In the data rows, zero lies at 4.5, halfway between 4 and 5.
What is the hidden score of each row? Scores go from 0 to 20, and 10 is about the middle. The score is a weighted sum of the row's numbers plus the product of two more (or one squared), each taken from its middle value.
[5 5 5 6 4 4 8 6 9 2 7 0 5 4 6 3 4 1 1 1 8 5 2 5] ~ 12
[4 3 5 5 5 4 6 5 8 3 8 2 5 5 4 2 4 1 3 3 8 6 3 3] ~ 12
[5 7 3 8 2 7 5 2 2 9 5 7 3 2 6 2 5 6 3 7 5 5 6 4] ~ 9
[3 6 4 6 3 5 5 1 3 6 5 7 3 3 4 4 5 6 3 7 4 3 5 4] ~ 11
[5 6 4 5 5 2 5 6 5 4 6 3 5 3 3 4 5 4 4 4 4 4 3 4] ~ 13
[3 4 5 2 6 2 2 6 5 4 4 3 5 6 1 5 4 4 7 3 3 2 2 6] ~ 9
[2 4 6 1 8 1 2 7 5 4 2 2 6 9 3 8 3 4 9 4 1 2 4 3] ~ 7
[4 3 5 1 7 2 0 5 3 6 2 5 6 7 4 8 3 6 9 6 0 3 5 3] ~ 8
[5 6 5 6 4 6 8 4 5 4 6 2 6 4 6 2 5 3 4 4 6 5 3 4] ~ 7
[6 4 5 4 4 4 5 5 5 4 8 3 3 6 5 3 2 3 3 4 7 5 3 4] ~ 6
[3 5 3 5 5 6 6 3 3 3 4 5 5 1 3 2 5 6 4 5 4 5 5 4] ~ 13
[3 4 4 5 2 5 4 5 4 6 4 6 3 3 4 5 4 6 5 5 5 5 6 5] ~ 13
[4 7 3 6 3 5 6 1 4 5 4 5 3 3 5 3 4 5 3 4 5 4 5 6] ~ 17
[4 4 5 3 5 3 2 4 5 4 3 4 4 6 3 5 3 4 6 5 3 4 5 5] ~ 10
[4 5 6 3 3 4 3 5 3 5 4 4 4 4 4 6 4 6 5 6 3 3 7 6] ~ 8
[6 7 4 4 5 5 5 5 3 4 2 5 7 3 6 4 7 5 4 3 4 5 5 5] ~ 12
[6 6 4 7 4 6 7 7 7 3 6 1 6 2 7 3 5 2 2 3 7 7 3 5] ~ 15
[3 6 4 5 3 6 6 5 5 6 6 5 3 3 4 2 6 6 3 6 6 6 5 4] ~ 14
[8 8 4 5 5 7 7 4 5 3 4 4 6 4 9 3 4 3 3 3 6 4 4 4] ~ 6
[5 5 4 7 2 6 5 0 3 6 3 7 4 3 5 4 5 6 3 6 4 6 7 5] ~ 12
[6 6 4 7 3 7 4 1 2 9 3 8 5 3 5 7 5 8 3 8 3 4 8 6] ~ 9
[4 4 5 4 5 5 6 7 8 2 8 2 2 4 4 3 2 2 4 2 7 5 3 7] ~ 6
[2 4 2 2 6 2 4 6 6 4 6 5 1 3 1 3 2 4 6 3 4 6 2 5] ~ 12
[3 3 5 1 8 2 2 5 7 4 3 4 5 9 1 6 2 4 7 4 3 2 2 5] ~ 4
[3 4 5 4 4 4 4 4 5 5 6 6 2 6 2 3 3 5 3 5 5 5 5 5] ~ 11
[6 4 4 6 4 5 6 7 7 3 7 3 5 3 6 3 3 2 2 1 7 6 2 6] ~ 10
[2 3 2 5 7 2 5 7 5 3 6 4 1 4 2 5 2 5 6 3 5 2 2 3] ~ 11
[6 3 6 2 6 3 3 5 4 4 3 4 5 7 4 7 5 5 6 5 3 5 5 5] ~ 8
[4 3 6 4 6 2 1 6 6 3 4 2 4 5 4 6 3 4 7 2 4 3 2 6] ~ 11
[5 5 5 6 5 4 6 5 7 3 6 3 5 4 6 4 6 3 4 2 6 5 4 4] ~ 16
[4 6 2 6 3 6 4 1 1 7 1 8 4 4 6 4 4 8 4 7 3 5 8 4] ~ 14
[8 9 5 7 5 7 7 3 6 5 5 4 5 3 6 3 6 3 3 3 6 6 3 5] ~ 9
[3 4 5 2 6 3 3 5 5 4 3 2 4 7 3 7 4 4 7 4 3 4 4 5] ~ 11
[3 4 6 3 4 6 3 4 3 5 3 4 4 4 4 7 5 7 5 6 3 5 6 4] ~ 10
[3 5 3 6 6 5 1 2 2 7 2 7 5 6 6 7 4 8 7 8 2 4 8 3] ~ 17
[3 4 6 1 6 3 1 7 5 3 3 3 4 7 4 7 4 3 9 3 3 3 3 5] ~ 9
[4 3 3 5 3 2 4 4 6 6 5 5 1 4 3 2 3 5 3 5 6 5 4 4] ~ 13
[4 4 6 2 5 4 3 5 3 4 3 4 4 6 4 5 4 5 8 5 3 4 4 4] ~ 8
[4 8 4 5 4 5 3 3 1 6 3 6 5 5 5 5 3 7 6 7 3 6 7 4] ~ 12
[4 4 4 6 2 5 4 3 2 6 4 5 4 6 5 8 4 5 6 5 3 4 7 3] ~ 6
[4 4 5 3 6 4 3 5 4 4 3 5 6 6 4 6 4 5 7 4 3 3 5 3] ~ 8
[6 4 6 4 4 5 6 6 7 2 7 2 5 3 6 4 6 2 3 2 8 6 1 6] ~ 10
[4 4 4 3 5 3 3 4 5 2 6 4 2 5 3 4 1 5 7 3 3 4 2 7] ~ 14
[5 3 2 6 4 4 4 6 5 4 3 7 6 3 5 3 4 5 4 5 5 8 6 3] ~ 14
[5 4 4 4 4 6 5 3 4 6 5 5 2 4 5 5 4 5 7 7 3 4 6 4] ~ 7
[3 5 4 6 4 5 6 3 3 6 6 6 2 2 4 3 5 6 3 6 4 5 6 4] ~ 12
[4 5 4 4 7 2 3 7 5 4 5 3 4 3 3 4 3 4 6 3 4 3 2 4] ~ 10
[3 5 4 2 6 3 4 5 4 3 6 5 1 4 1 2 2 5 5 4 4 5 2 4] ~ 8
[2 3 4 4 5 5 5 5 5 6 6 4 3 5 5 4 4 5 4 6 5 5 5 5] ~ 12
[3 3 4 3 4 3 4 4 4 5 6 5 2 6 4 2 5 4 3 4 5 5 4 5] ~ 16
[3 5 5 3 3 6 3 4 2 7 2 7 5 5 5 6 4 7 6 7 1 4 7 5] ~ 8
[4 4 6 6 4 4 5 5 5 5 6 5 6 6 5 2 3 4 2 5 5 5 5 5] ~ 10
[4 6 4 5 2 5 3 2 2 8 1 8 6 7 4 5 3 8 5 7 2 5 7 4] ~ 9
[4 3 4 2 8 1 2 4 4 3 2 4 5 8 3 8 3 5 7 5 2 3 6 5] ~ 4
[3 5 4 4 3 5 4 4 3 5 4 6 4 5 3 6 7 7 6 6 4 4 6 6] ~ 17
[5 5 4 5 4 6 4 3 3 7 4 5 3 3 4 5 5 6 5 6 4 5 6 5] ~ 11
[5 8 4 7 2 7 2 0 1 8 3 7 4 3 6 5 5 8 4 9 2 5 8 4] ~ 15
[6 7 3 6 2 7 6 2 3 6 4 6 4 3 3 2 6 6 4 5 4 5 6 6] ~ 15
[7 6 5 5 5 6 7 8 9 3 8 1 5 3 6 2 3 1 3 2 7 4 2 6] ~ 7
[4 4 8 4 5 3 4 4 5 5 4 4 4 6 4 8 5 5 6 4 3 4 5 5] ~ 12
[2 3 3 3 4 6 6 5 4 6 7 4 1 5 2 2 4 4 5 4 5 4 4 3] ~ 6
[6 8 4 7 5 8 6 3 4 3 4 5 6 3 6 4 5 4 3 4 5 4 6 5] ~ 9
[4 5 4 4 5 4 1 0 0 7 1 8 5 6 5 6 5 7 7 8 1 4 7 4] ~ 11
[6 7 3 7 4 7 6 4 6 2 3 7 7 4 7 5 7 4 4 2 5 6 5 4] ~ 15
[4 7 3 4 2 5 6 4 3 8 5 7 3 3 3 3 4 6 4 5 4 4 5 5] ~ 7
[4 5 5 4 6 3 2 3 2 7 3 7 6 5 5 6 5 7 6 7 2 4 7 3] ~ 11
[6 8 5 4 4 7 4 4 5 4 3 6 7 2 5 4 6 5 3 4 5 5 5 5] ~ 8
[3 3 5 0 6 3 3 4 3 4 2 6 4 7 3 8 4 5 7 5 1 2 6 3] ~ 4
[3 5 3 5 2 5 5 3 2 5 5 6 4 4 4 3 6 6 3 7 4 4 5 7] ~ 17
[6 4 4 6 4 2 6 5 5 4 5 5 9 3 7 6 7 4 3 3 7 5 5 6] ~ 10
[4 8 4 5 5 6 5 3 4 2 3 7 6 4 6 4 6 6 4 4 4 4 5 3] ~ 14
[7 5 5 6 4 6 7 5 7 5 8 2 5 3 6 3 5 2 3 2 7 5 2 4] ~ 8
[6 5 5 7 5 5 5 6 6 5 5 3 4 3 6 4 4 2 5 3 6 6 4 4] ~ 9
[7 6 5 6 5 4 6 4 5 4 5 2 8 4 7 7 6 3 3 3 6 5 4 4] ~ 10
[7 4 5 7 5 2 5 4 5 1 5 3 8 4 6 5 7 2 3 3 6 4 5 6] ~ 15
[4 3 6 3 5 3 4 6 4 5 3 5 5 6 4 7 6 6 6 6 3 5 6 3] ~ 9
[3 4 4 4 4 5 2 3 2 7 3 6 5 4 5 6 5 6 6 6 2 4 5 5] ~ 14
[4 3 6 4 6 5 5 4 5 5 5 5 4 5 4 5 5 6 5 5 4 5 5 5] ~ 11
[6 8 4 6 4 7 5 5 7 3 3 5 6 2 7 3 6 4 3 2 6 7 4 3] ~ 14
[4 2 4 2 8 2 1 7 6 2 2 3 5 7 2 7 3 4 8 4 3 3 3 3] ~ 8
[5 4 5 5 5 3 5 5 5 5 5 3 6 4 7 3 4 3 3 4 6 5 3 4] ~ 11
[5 3 5 4 5 6 7 8 9 2 8 0 2 3 4 3 3 2 4 2 7 4 1 5] ~ 9
[2 3 6 2 6 1 1 6 4 4 4 4 5 6 2 7 2 4 9 3 3 3 3 4] ~ 7
[4 3 5 2 4 5 2 7 5 3 3 2 5 8 3 7 3 4 7 4 3 3 5 5] ~ 7
[4 4 5 5 5 6 6 4 5 4 5 4 2 4 2 3 4 5 4 5 4 5 5 6] ~ 11
[7 7 5 7 4 7 6 6 6 3 5 2 7 3 7 3 7 2 3 2 6 6 2 5] ~ 14
[5 7 4 6 4 4 3 2 1 7 4 7 4 4 5 5 5 6 4 8 4 6 6 4] ~ 10
[2 4 3 5 6 4 5 4 5 4 6 4 1 5 3 3 3 5 4 5 4 4 4 4] ~ 15
[5 8 4 7 2 7 6 2 4 6 5 6 4 2 6 3 5 6 3 5 5 4 5 4] ~ 10
[4 3 5 4 4 3 4 4 3 6 1 6 5 6 5 8 5 7 6 6 2 4 6 5] ~ 11
[4 4 4 4 3 5 4 4 3 4 4 7 5 4 5 2 5 6 3 6 5 7 7 3] ~ 13
[4 2 4 4 4 3 1 5 4 5 3 5 5 5 3 6 3 6 7 4 2 2 5 4] ~ 14
[3 3 4 2 4 5 1 3 1 5 1 8 6 7 4 8 3 7 8 7 1 4 8 2] ~ 6
[2 3 4 3 3 4 3 5 4 5 3 3 4 5 3 5 4 5 6 5 3 4 5 4] ~ 13
[4 4 5 2 5 5 3 3 2 5 4 4 4 7 4 6 4 6 5 7 3 5 6 3] ~ 8
[4 6 5 6 1 5 5 4 3 7 6 4 2 3 4 3 5 6 5 6 5 5 5 4] ~ 8
[6 6 5 6 5 5 6 4 6 3 6 3 5 4 6 4 6 2 3 3 7 6 3 5] ~ 12
[6 6 4 6 5 5 5 5 6 4 6 3 5 4 7 4 2 3 3 3 6 5 3 4] ~ 10
[4 5 4 5 5 5 5 4 5 6 5 5 3 3 4 4 5 6 4 5 4 5 6 4] ~ 13
[6 7 3 6 6 5 7 5 5 5 6 2 6 2 5 3 4 3 4 3 5 4 3 5] ~ 9
[3 2 6 1 8 1 2 9 6 3 4 3 5 7 0 7 2 4 9 2 3 2 2 5] ~ 1
[3 6 5 4 4 5 3 3 3 5 3 5 5 5 6 7 4 6 5 7 3 6 7 5] ~ 11
[4 3 4 2 6 4 3 5 4 4 3 4 3 6 2 8 5 4 8 3 3 4 5 4] ~ 9
[6 7 5 7 5 6 7 7 7 3 6 2 7 4 7 6 4 1 3 2 7 6 3 5] ~ 7
[2 3 5 4 7 1 3 6 4 4 5 6 3 6 0 3 3 4 7 3 4 1 2 5] ~ 8
[2 2 6 3 7 0 1 6 6 3 6 3 4 5 0 6 1 4 7 2 3 3 2 5] ~ 9
[4 5 3 6 3 5 7 3 4 7 6 6 2 2 4 2 4 6 3 6 4 5 5 4] ~ 6
[4 5 5 5 3 5 5 3 2 8 2 8 5 5 6 6 6 7 6 8 3 4 7 5] ~ 8
[3 5 4 5 4 3 2 3 1 6 2 8 6 5 5 6 5 8 6 7 2 4 8 3] ~ 14
[2 4 5 3 6 0 1 6 6 3 5 3 2 5 0 4 3 4 7 3 4 1 1 4] ~ 13
[7 5 4 6 5 4 6 4 4 3 4 4 7 3 8 4 6 3 3 4 6 4 4 4] ~ 12
[5 2 5 6 6 3 5 5 5 4 5 3 9 4 6 3 5 3 3 4 8 6 4 4] ~ 11
[3 4 5 4 4 5 5 3 4 6 4 5 3 6 5 5 4 5 4 5 3 4 5 5] ~ 10
[4 2 4 3 4 3 6 7 7 4 7 2 3 4 4 2 3 2 3 4 7 5 3 4] ~ 9
[3 6 5 5 4 6 3 6 3 7 1 7 4 6 3 6 5 7 5 7 2 4 7 3] ~ 6
[5 7 4 6 4 6 5 4 4 3 3 5 8 3 8 5 6 4 3 2 6 4 5 4] ~ 12
[4 4 5 3 6 3 3 3 2 5 2 6 6 7 4 7 3 7 7 6 2 4 7 3] ~ 8
[5 3 4 2 4 3 5 7 6 3 7 3 3 4 5 3 5 2 3 4 6 4 3 5] ~ 13
[5 9 2 9 2 7 5 1 1 8 4 8 5 3 5 3 8 7 2 8 4 6 8 4] ~ 15
[6 6 5 6 3 6 6 6 5 4 5 3 7 4 7 5 6 3 3 2 6 5 3 4] ~ 9
[2 4 6 3 7 1 2 6 7 2 4 3 4 6 1 5 4 3 7 2 3 3 3 4] ~ 14
[4 7 4 5 3 4 5 4 4 7 6 7 2 4 4 3 4 7 4 6 5 4 6 5] ~ 16
[3 2 6 3 5 3 6 7 5 5 7 5 1 5 3 3 3 3 4 4 6 3 4 5] ~ 4
[4 4 5 3 7 2 4 7 6 3 5 3 4 5 1 5 2 3 6 2 4 2 2 4] ~ 4
[4 5 5 5 3 6 5 3 3 6 2 7 5 5 5 4 5 7 5 7 3 5 7 4] ~ 9
[8 5 4 5 4 3 5 5 6 2 4 3 8 3 7 5 7 4 6 3 5 5 5 4] ~ 16
[4 2 5 1 6 5 2 4 3 4 2 5 5 7 5 8 3 5 9 5 2 3 6 5] ~ 3
[2 3 4 2 7 5 2 5 5 3 3 4 5 8 3 7 4 4 8 4 2 3 5 4] ~ 10
[3 7 3 6 3 6 4 0 0 7 1 8 5 5 5 6 6 8 4 8 3 7 7 5] ~ 16
[5 4 3 3 4 4 3 2 1 6 2 6 4 6 5 5 5 7 5 7 2 6 7 4] ~ 14
[4 2 6 3 5 5 7 7 8 4 8 1 3 4 5 1 3 2 3 3 7 3 2 6] ~ 7
[6 5 3 7 5 5 7 4 6 4 4 3 7 4 7 3 5 3 3 2 6 6 4 3] ~ 12
[8 3 4 7 5 4 6 5 6 4 6 2 6 2 6 5 4 3 2 3 7 5 4 4] ~ 12
[5 5 4 4 5 5 2 4 1 6 2 8 5 6 4 7 4 7 6 7 2 4 7 4] ~ 6
[8 3 6 5 4 4 5 5 7 4 5 3 6 3 6 3 6 2 3 3 7 6 2 5] ~ 10
[7 6 4 6 4 6 7 4 6 5 6 3 5 3 6 2 5 3 3 3 5 5 2 5] ~ 8
[8 3 6 6 4 5 6 7 7 3 7 2 6 5 6 4 5 1 2 2 7 6 3 5] ~ 9
[7 7 3 7 4 7 6 6 6 2 4 4 8 2 5 5 7 3 2 2 5 5 4 5] ~ 17
[5 3 6 3 4 5 6 4 5 6 6 4 4 5 4 4 5 4 3 5 6 5 3 5] ~ 5
[7 7 6 6 6 7 7 6 7 2 5 2 6 2 6 3 6 2 3 2 7 4 3 6] ~ 5
[3 6 4 5 3 6 4 2 3 5 5 6 3 4 4 4 5 6 4 5 4 5 5 4] ~ 13
[5 4 4 3 4 4 2 2 1 6 2 7 5 7 4 8 6 8 6 8 2 6 7 3] ~ 11
[4 4 1 5 6 5 5 5 4 4 4 7 4 4 2 4 6 6 5 4 4 5 4 4] ~ 14
[1 3 4 4 5 2 3 6 5 2 4 3 2 4 1 6 3 4 7 2 4 3 1 5] ~ 13
[4 5 4 5 4 5 5 6 4 3 2 5 4 4 5 4 5 5 4 4 4 4 6 3] ~ 11
[6 6 4 7 4 6 6 4 7 2 6 2 7 1 6 3 5 2 1 1 8 6 2 5] ~ 15
[5 5 6 2 5 5 3 5 4 4 3 4 4 6 4 7 4 6 6 5 4 5 5 5] ~ 8
[4 5 4 5 4 5 5 6 5 5 6 5 3 3 5 4 4 5 4 4 6 6 5 5] ~ 12
[3 5 5 5 3 6 5 2 3 7 4 6 4 5 5 4 4 6 5 6 4 6 6 4] ~ 10
[5 1 5 4 4 3 5 6 7 3 7 3 5 6 6 2 4 1 2 3 7 5 3 6] ~ 13
[5 2 6 4 4 5 6 7 7 3 7 3 0 4 5 4 3 3 4 3 7 4 3 5] ~ 7
[4 3 4 2 7 0 3 7 4 2 4 4 6 6 1 4 4 4 8 1 3 2 2 2] ~ 7
[3 3 4 3 4 4 3 5 6 3 7 4 3 6 3 3 3 3 3 4 5 5 4 6] ~ 13
[7 4 4 5 4 6 8 7 9 2 8 1 4 2 7 4 6 1 2 1 8 6 2 6] ~ 12
[5 4 6 4 5 5 5 5 7 3 7 3 5 5 6 3 3 2 2 4 7 3 4 6] ~ 5
[2 3 4 3 6 2 6 6 4 2 6 4 2 5 2 3 3 5 5 5 5 4 3 4] ~ 9
[5 4 3 5 4 6 6 3 4 7 6 5 3 4 5 4 5 6 5 7 4 5 5 5] ~ 12
[3 5 4 3 5 2 3 6 4 2 5 4 3 3 2 5 4 5 5 3 4 2 2 6] ~ 10
[3 3 6 2 4 7 5 5 4 5 4 4 3 6 4 5 4 5 6 5 3 4 6 6] ~ 9
[6 4 4 5 2 6 4 4 4 6 4 7 4 4 4 4 3 6 4 7 5 5 5 4] ~ 5
[2 4 7 1 6 4 1 6 5 3 3 3 5 7 4 7 4 4 7 4 3 3 3 5] ~ 7
[3 2 4 4 5 3 4 4 5 5 5 5 2 5 2 4 3 5 7 5 5 4 3 5] ~ 11
[3 5 4 5 3 5 5 3 2 5 5 5 4 4 5 3 5 6 4 4 5 5 6 5] ~ 18
[1 1 4 2 7 1 4 7 4 2 6 4 1 6 0 4 1 4 7 3 3 2 1 5] ~ 7
[3 2 5 3 6 4 5 7 6 3 7 5 1 6 3 3 3 4 5 4 5 5 4 4] ~ 9
[5 7 4 7 4 8 5 4 4 4 3 6 4 3 5 4 6 6 3 3 3 5 5 4] ~ 13
[5 5 4 4 3 5 5 3 4 6 4 4 3 5 4 6 5 6 5 6 4 5 6 5] ~ 14
[3 4 4 5 4 6 6 4 3 7 4 3 4 6 5 5 4 6 5 7 4 4 6 4] ~ 10
[6 5 6 2 4 5 3 3 1 6 2 6 6 5 4 7 4 7 6 7 1 6 7 4] ~ 3
[4 3 5 2 6 3 2 5 5 3 3 3 4 8 2 7 3 3 6 5 4 5 3 6] ~ 5
[2 3 6 4 7 3 4 6 5 3 4 3 6 5 0 7 3 4 5 4 3 3 2 5] ~ 7
[3 4 5 3 7 2 4 5 6 4 5 2 4 6 1 6 4 4 7 2 4 2 2 5] ~ 11
[5 5 5 3 5 3 4 3 3 5 3 6 4 4 4 6 5 6 5 5 4 2 6 5] ~ 7
[4 4 3 3 4 5 4 5 4 3 5 3 3 7 3 3 3 4 6 3 5 2 3 6] ~ 12
[5 1 5 6 3 5 6 7 7 3 8 1 6 5 6 4 4 2 2 3 7 4 2 6] ~ 19
[1 3 4 3 6 2 4 6 6 3 6 3 4 6 1 4 1 4 7 3 3 2 1 5] ~ 10
[2 4 6 2 8 2 2 6 5 5 4 4 4 6 3 8 2 3 7 3 3 2 3 5] ~ 1
[6 3 4 6 4 4 4 6 6 2 4 3 8 4 6 5 4 2 2 3 6 4 4 5] ~ 18
[3 3 6 3 5 5 5 6 6 4 7 4 2 5 4 2 3 4 5 5 6 4 4 5] ~ 9
[6 5 4 5 4 6 5 5 4 6 5 3 4 4 5 4 4 4 5 4 4 3 4 4] ~ 7
[1 4 3 5 7 3 4 7 4 3 4 5 3 7 1 6 3 4 7 3 4 3 0 4] ~ 7
[8 8 5 7 3 6 6 4 6 2 3 5 8 1 8 5 7 2 2 2 7 7 3 4] ~ 9
[4 6 4 4 3 6 5 3 6 6 4 5 3 4 5 4 5 6 5 6 4 4 6 6] ~ 16
[5 6 4 7 3 6 5 1 2 8 6 6 3 3 6 3 4 6 2 6 6 5 5 4] ~ 9
[4 6 4 4 5 6 4 3 3 6 4 7 4 5 5 7 3 7 6 7 3 5 6 4] ~ 7
[7 4 5 5 3 2 4 5 4 4 4 3 7 6 6 6 6 4 4 5 5 4 4 3] ~ 10
[3 2 6 3 7 3 3 6 5 3 3 4 4 7 3 6 4 5 6 4 2 5 4 4] ~ 11
[3 6 5 5 3 5 3 4 5 5 4 6 3 2 4 3 6 6 4 5 4 4 5 5] ~ 18
[6 8 3 9 2 8 5 1 4 8 5 7 3 2 5 2 5 5 1 6 5 5 6 5] ~ 12
[6 2 3 6 5 2 5 5 4 3 3 5 9 5 7 4 6 4 4 5 6 6 5 4] ~ 15
[5 4 4 2 4 5 2 4 3 6 2 5 4 8 4 6 5 6 7 5 2 4 6 4] ~ 14
[4 2 6 4 3 3 4 5 4 4 7 4 3 5 4 3 3 5 4 3 5 4 4 5] ~ 12
[4 5 5 5 3 6 4 3 3 6 3 7 4 6 6 6 3 6 5 7 3 6 7 5] ~ 9
[5 1 4 4 4 4 4 3 4 5 6 4 5 5 4 2 5 4 3 6 6 5 5 4] ~ 15
[4 5 4 5 3 6 6 3 3 7 5 5 4 4 3 6 4 6 3 7 5 6 5 4] ~ 4
[5 4 4 3 4 5 3 5 2 5 4 5 5 5 5 7 5 6 6 6 3 6 7 5] ~ 10
[7 3 5 4 5 4 6 5 7 3 6 3 6 4 6 3 5 2 3 3 6 5 3 5] ~ 10
[5 4 5 5 4 5 5 3 2 3 4 7 4 6 3 4 4 6 6 5 3 4 6 4] ~ 7
[3 5 3 4 4 5 3 3 3 5 2 5 5 5 4 7 6 7 6 7 2 5 7 4] ~ 16
[7 2 3 5 5 2 4 4 4 2 4 5 9 5 7 5 4 4 2 5 6 6 7 5] ~ 7
[4 7 3 7 2 7 7 3 5 7 5 7 4 3 4 4 6 5 3 6 5 5 6 5] ~ 9
[4 5 4 7 2 5 5 3 3 7 6 7 4 3 4 2 6 6 4 6 4 5 6 4] ~ 10
[7 4 6 6 7 5 6 8 5 3 5 4 8 6 6 3 7 2 3 3 7 5 4 4] ~ 7
[5 5 6 4 6 3 4 7 5 2 3 5 4 5 3 5 4 4 6 3 3 3 3 6] ~ 8
[6 4 6 3 5 5 4 6 6 3 7 2 5 4 5 3 4 2 3 3 8 4 3 4] ~ 6
[4 3 6 0 9 3 1 6 5 3 3 4 4 8 4 7 3 4 9 4 2 3 4 3] ~ 4
[3 3 4 4 3 4 4 6 5 5 6 5 3 5 3 2 3 5 5 5 5 5 3 5] ~ 12
[3 5 4 1 4 4 3 5 2 5 2 6 5 6 5 7 5 7 7 8 1 2 8 5] ~ 8
[6 4 4 5 3 6 4 5 6 4 6 4 5 5 5 5 5 3 5 5 5 5 3 4] ~ 15
[5 7 4 6 4 6 5 4 4 7 4 6 2 2 5 4 6 6 4 5 6 4 6 4] ~ 12
[7 3 5 5 5 4 7 6 5 2 5 4 7 4 6 3 7 2 2 2 8 4 3 3] ~ 7
[6 7 5 6 5 6 7 3 6 4 4 4 5 3 7 4 4 4 3 3 6 5 4 6] ~ 11
[5 3 6 4 5 5 6 6 6 5 7 2 3 4 4 1 3 4 3 3 6 5 3 6] ~ 10
[5 4 5 3 4 4 2 4 3 5 3 6 4 6 5 7 5 6 6 6 3 4 7 5] ~ 11
[5 4 5 5 4 3 7 5 5 5 6 4 3 6 5 3 4 4 3 5 6 5 5 6] ~ 13
[7 7 4 5 6 7 5 4 4 3 3 4 9 4 7 5 6 4 4 2 5 5 3 4] ~ 9
[2 4 6 4 7 3 3 5 5 3 4 3 5 6 2 6 3 4 7 2 4 4 2 5] ~ 11
[4 4 5 5 5 4 5 6 5 6 5 5 2 5 4 4 3 4 6 5 5 3 3 4] ~ 3
